One vector is turned by the same rotation once a tick. Each row is the vector after some number of ticks, and that number follows the row.
The counts run from 0 to 482.
[ 13.8  -0.3  -0.2  16.0  35.1   7.7  15.9  -3.3   8.1  15.5  -5.8  22.3
  11.4  14.1 -16.1  -8.7  -8.0  -5.2  15.2  -2.5  -6.7  -7.8 -18.4  30.9
 -12.0 -17.3  10.3 -18.1  -4.9 -33.7 -15.5  20.6  -2.8  17.4   0.8  23.2] -> 383
[  9.2  -7.5   6.7   6.6   2.7   9.5   3.5   3.8  44.2   6.4  -3.3   2.7
  21.0 -16.1  10.0  17.0  13.8  31.8   7.9  13.5 -14.7  -2.6   3.8 -10.8
  -1.4 -22.7  -9.3  13.6  18.0  11.4   6.9  -3.9 -22.4 -19.6  -2.8 -33.5] -> 464
[ 11.8 -14.6  45.5  -2.3 -14.9 -15.3   5.5 -29.1  -7.0   0.4  12.8 -26.0
 -22.6   6.5   3.6  16.4  18.8  -3.7  -8.6  12.9  -9.1   6.4 -22.0 -15.9
  -8.2  16.2  -5.2  13.5   5.4  16.0  13.8 -21.4   0.0  -3.3 -26.8   0.6] -> 339
[  3.7  -1.5  11.6  -9.4  10.2  14.4   6.1 -15.0   4.0   3.6  13.4  27.3
 -18.8  26.2 -26.8   5.1 -17.2 -17.5   0.1  -5.0  11.6  -8.0   5.6  16.6
  25.7 -16.9  24.8  -0.8  -5.1 -19.4  -6.4  24.0  22.7  16.6  16.8  26.9] -> 390
[  5.3  17.0  -7.3  -6.1  11.5 -25.0   2.1   8.2   6.4 -19.2   8.0 -13.2
  -1.2  -3.9   1.4 -25.3 -10.8  13.5 -12.4   7.8  13.1  -9.3   1.5 -19.5
  21.7 -16.7   6.7   7.0   3.0  -1.7  15.7  30.0  50.7  -3.8 -19.7  -5.4] -> 283
[ 28.6 -13.9   2.0   9.2  24.5  27.4  24.0   3.2   4.9   1.7 -10.8 -34.4
  13.3 -13.8  -7.7 -28.0   3.2  -0.6  17.5  -0.6 -13.2 -25.0 -11.1   7.2
  -5.3   3.0  -4.8  -4.6  23.5  -8.5   1.5 -23.6  12.3   7.8   4.6  16.9] -> 188
[ 22.4  14.9  -2.8 -20.4  28.1  31.3   8.2   9.1  14.1  14.3   3.4  22.2
   7.6  19.3 -19.6   6.8 -11.5 -22.8  -3.8 -12.6  10.6  -3.7   8.1  17.9
  -6.5 -15.2 -12.0 -20.2  -2.5  -8.9  -3.6 -12.5 -24.4   4.4   7.9  28.5] -> 46
[-14.9 -12.0  40.6  -8.2 -21.3 -23.3  10.9 -22.0  -2.8  -8.1 -18.9  27.5
 -30.1  13.2  -4.0   1.7  -9.0 -11.9  -1.1 -12.6  12.8  10.4  -5.2  25.2
  -5.1   4.2   7.6   5.0  -3.5  -4.2   7.8  22.5  -2.8 -10.5   7.1  24.0] -> 229
[ 18.4 -24.6  39.6 -10.8  -7.7   3.4  18.2  20.6  -8.7  -5.4  -5.1   5.8
 -30.2  -1.2 -23.0   0.7 -11.1 -19.3   1.3 -25.0 -15.2 -15.6  -6.8 -11.6
  -0.8  12.7  11.9  13.9 -24.0   7.3  11.9   4.6  12.7  -0.3  -6.8  26.2] -> 199
[ 29.7   2.3   3.8  -2.5  29.6  25.5  16.4   1.0   2.6  -0.3  -7.9 -36.2
  16.7  -7.0  -5.4 -20.6  10.1  -4.5   8.3   1.3  -5.7 -20.6 -11.5   4.1
 -15.7   5.1 -20.6 -10.6  25.0  -1.1   4.6 -34.2  -1.5   1.9  -5.5  15.3] -> 185
[ 20.0  20.1 -14.0 -11.2  22.5 -18.7  10.6  -9.3   6.4  12.3  22.7 -13.9
  11.1  -0.7  32.1  -0.7  -3.0  -8.5 -19.8  18.2  12.3  11.2  -9.9 -18.7
 -26.6 -21.9 -17.2 -13.7  10.4  20.1  -6.2  -1.7   2.6   4.3 -24.9  -7.3] -> 152
[  4.5  19.4 -14.4  -3.9  36.3   2.6 -10.5  24.0  13.5  31.3  -5.8  18.8
   9.3  -0.1  -5.8  24.1   4.5   5.4 -22.3   1.1  16.4   2.9  17.0   4.2
  15.8 -16.4 -19.5 -11.4   7.8 -17.9  10.5  17.7 -26.0  -4.4  -8.5 -10.6] -> 268
[  1.8 -28.0   6.4   7.6   1.7   0.6  27.9  -5.4  38.5   5.8  -8.4  -7.6
   3.4   9.9 -12.5 -13.9 -14.8  20.6  41.2   5.2 -27.2  -8.5 -12.0  22.6
 -14.6 -13.3  10.0   5.4   7.8  -2.9  10.9 -19.6 -14.7   1.0  -1.0   6.1] -> 217
[ 27.9  17.1 -16.8   1.9  28.3  -9.3  14.1  -3.6   3.0  19.5  14.8 -16.0
  24.0  -7.4  29.6 -10.7   5.6  -7.4 -17.8  13.7   7.6  11.9 -15.8  -5.4
 -28.2 -17.3 -14.5 -22.4   9.9   1.6 -14.6  -4.4   0.2   3.0 -23.4   2.8] -> 155
[ 23.8 -37.5   8.9   7.9 -15.3  31.6  23.8   6.4  19.9  25.9  -1.2  -3.0
   2.7 -34.5  24.3  10.7   8.8  -3.7  -6.1  -9.6 -10.7   5.4   7.9  -4.8
   5.3  -2.1   4.5   4.6  10.4   4.0 -12.7 -17.9  -9.8  -9.4  20.6   7.0] -> 327
[ -8.6 -20.9   2.7  -4.7 -13.4  -3.3   5.7  14.3  27.5  16.4   4.0 -19.3
 -22.6   7.9 -19.8   7.1  -8.8  20.5   5.7   1.2  -9.9   4.1  17.2   2.2
  39.4   2.2   7.6  15.2   2.1  -7.1  39.8 -19.7  -6.9  -8.3 -12.6   0.8] -> 83
[  3.2   6.1  41.8 -11.6 -13.8  -2.0  -9.4   7.5   6.2 -17.6 -25.7  18.3
  -5.0 -20.4   8.0  16.0  18.0   4.4 -24.9 -13.5  15.1  -1.2  11.9  -9.4
   4.7   3.2 -17.0  15.7   8.6  11.0  15.8  17.2  -8.8 -36.3   2.4 -10.0] -> 455
[  2.6  -5.8  -9.5 -18.0   2.5  -3.6  18.1  -9.5  22.6  -3.9  22.9 -22.9
 -16.8  27.5 -20.4 -23.0 -28.5   3.8  15.0   6.0   0.9  -1.5   3.1   7.2
  20.2 -14.1  16.1   4.3   1.0  -2.8  21.0 -19.3  25.8  11.7  -7.8  26.2] -> 57
[ 10.0  13.8   8.1 -21.4   2.0  -7.6  -2.0 -28.5   8.2   0.1  36.8   0.1
 -10.1   8.1  20.1  19.1  -0.3  -9.7 -25.8  20.6  19.1   9.6   4.6 -28.8
   7.4 -23.3   1.5   6.6   9.1  24.4  -4.6  11.9  18.8   4.3  -9.9 -10.8] -> 146
[  1.2  17.4   0.6 -19.5   5.4   3.2  -4.5  14.7  17.6   1.1 -20.4 -20.1
   6.5  -3.2  -4.2  -2.7   8.7  11.9 -14.5  -0.2  21.8   0.5  18.6  10.5
   9.9   4.5 -32.9  -3.1  26.2  -0.8  36.1 -30.1 -23.7 -26.8  -7.4   2.3] -> 432
[ 32.4  11.7  -0.7  -6.7   4.4  43.6  -1.1  21.1  25.3   2.0   0.9  10.4
  29.1 -16.5   1.6   5.8  13.2   4.9 -24.7 -10.0  12.5  -1.2  17.4  -6.4
  22.5 -16.4  -5.1  -4.4   6.4 -11.5  -8.6 -11.7   0.3 -22.5  12.2   7.6] -> 298
[  4.3  10.8  -1.4  -4.9  43.4 -16.6  17.0  -8.7   9.8   4.6  -5.9   4.5
   3.9  11.6  -3.9  -7.9 -15.8  -7.4  24.2  10.8  -5.7 -15.7 -17.8   9.7
 -43.5 -21.9 -15.8  -9.2  12.8  13.0   0.4  16.3 -12.3  17.9  -9.6  -4.5] -> 376
[ 13.1  23.4  -4.5 -11.1  14.6 -28.0   7.0  28.8   0.3 -15.9  -5.4   2.1
   6.0 -15.5  10.8 -24.2 -10.1  -0.9 -23.4  -7.1  17.1  -3.8   0.3 -19.4
   0.6 -14.5  -3.7  -1.2  -8.6   4.3   9.6  34.2  32.9 -13.7 -21.3  -0.5] -> 287
[  1.2  -1.5  12.0 -15.8   9.5  11.8   4.9 -15.4   5.5   3.1  15.6  26.1
 -23.4  26.4 -22.3   7.2 -20.3 -17.7  -1.5  -5.3  13.8  -7.1   9.0  11.2
  25.5 -16.7  21.8   3.6  -5.8 -12.8  -2.1  24.3  21.9  16.5  17.1  25.9] -> 391
[ -0.6 -12.9 -17.5   2.4  -1.6   1.8  18.2   8.0  12.9  10.8  -4.0  -9.7
  -8.0  -0.7  -4.7 -29.7 -19.2   5.6  -0.3  -8.7  14.0   2.3  15.8  23.2
  38.4  -6.6  20.0  -5.2   5.3 -31.0   9.9   3.8  28.5  -0.2  11.4  32.9] -> 415
[  4.0  17.2  -7.0   1.7  15.2 -13.1  -4.1  -4.3  13.8 -13.6  14.9 -18.1
   2.1   5.2  -9.9 -17.8  -1.7  21.8  -9.7  17.7  10.7  -9.8   2.1 -13.6
  36.7 -16.6   9.1   8.0  12.6 -13.9  16.6  18.2  47.6  -0.2 -17.4  -8.7] -> 280
[  5.5 -11.2  33.8  -4.1  17.2  -5.4   6.6 -22.3 -23.3   6.0  -5.4  13.9
 -25.2 -13.7  14.7  17.9   5.9 -29.5 -11.7  -0.2   7.8 -12.4  -5.5 -13.6
 -14.8   4.1  -5.3   7.3  14.9  16.5 -10.3  37.8  10.0  14.3   9.7  -1.0] -> 9
[  5.7  -2.0  33.1  -1.7 -13.1 -14.3   6.3 -25.5  -0.6 -10.8  -3.5  25.5
  -4.4 -16.0  34.5   7.5   9.4 -10.8 -21.0   0.5  17.1   8.1  -7.4  -9.9
 -14.2 -12.1   3.7   8.5   8.3  13.8 -19.0  39.0  18.4 -13.2   7.9  -4.4] -> 481
[ 10.2  -4.1   8.0   4.9  19.2  17.6   9.4 -12.0   4.7   9.3   4.7  26.2
  -3.4  21.7 -24.5  -1.6 -11.0 -12.4   4.1  -6.5   2.2  -7.0  -6.3  25.4
  14.4 -15.7  22.6  -6.7  -4.8 -35.1 -13.9  25.1  14.5  17.4  14.9  30.1] -> 387
[ 23.7   5.1  22.2  -5.6 -17.4 -11.6  19.2   2.7  -0.1 -18.0 -12.5 -15.0
  12.0 -22.3  31.7 -24.8   9.8  -6.8 -21.2  -9.6  10.6  12.5 -14.7  -6.1
 -25.5   3.2 -10.2  -4.5   1.8  13.3  -1.8 -14.2  12.9 -29.3 -16.5  17.2] -> 317
[  6.2 -11.2  45.8  -0.5  12.8   9.1  -4.4 -29.8  -8.3   7.9  12.4  12.0
 -29.2  21.8 -27.1  35.3   9.7 -11.8   2.4   8.4  -8.9 -13.0 -12.1  -5.4
   8.9   4.6   6.5  13.0   2.4  -2.4   3.9  14.5  -0.8  18.0  -2.0   1.9] -> 364
[ -0.1  17.7   9.4 -29.4  -1.9 -10.8  -6.2  24.7   5.6   1.9 -12.0  -6.0
 -13.5   3.9  -6.1   6.5  -1.4  -5.7 -27.0 -11.8  25.1   9.1  21.1   1.2
  12.8   8.5 -27.1  -1.9   3.7   4.2  38.1 -16.8 -20.0 -25.9 -16.3  10.5] -> 428
[  7.8  -8.0  44.1  -2.9  -9.4 -17.3   7.4 -33.7 -10.8  -5.4   3.5 -25.6
 -19.5   2.7  10.7   7.4  19.3  -5.1  -5.4  14.6  -3.8   3.5 -23.3 -11.0
 -19.4  15.4 -12.3   8.4  14.9  18.0  12.5 -17.0   1.6  -3.3 -22.1  -1.8] -> 341
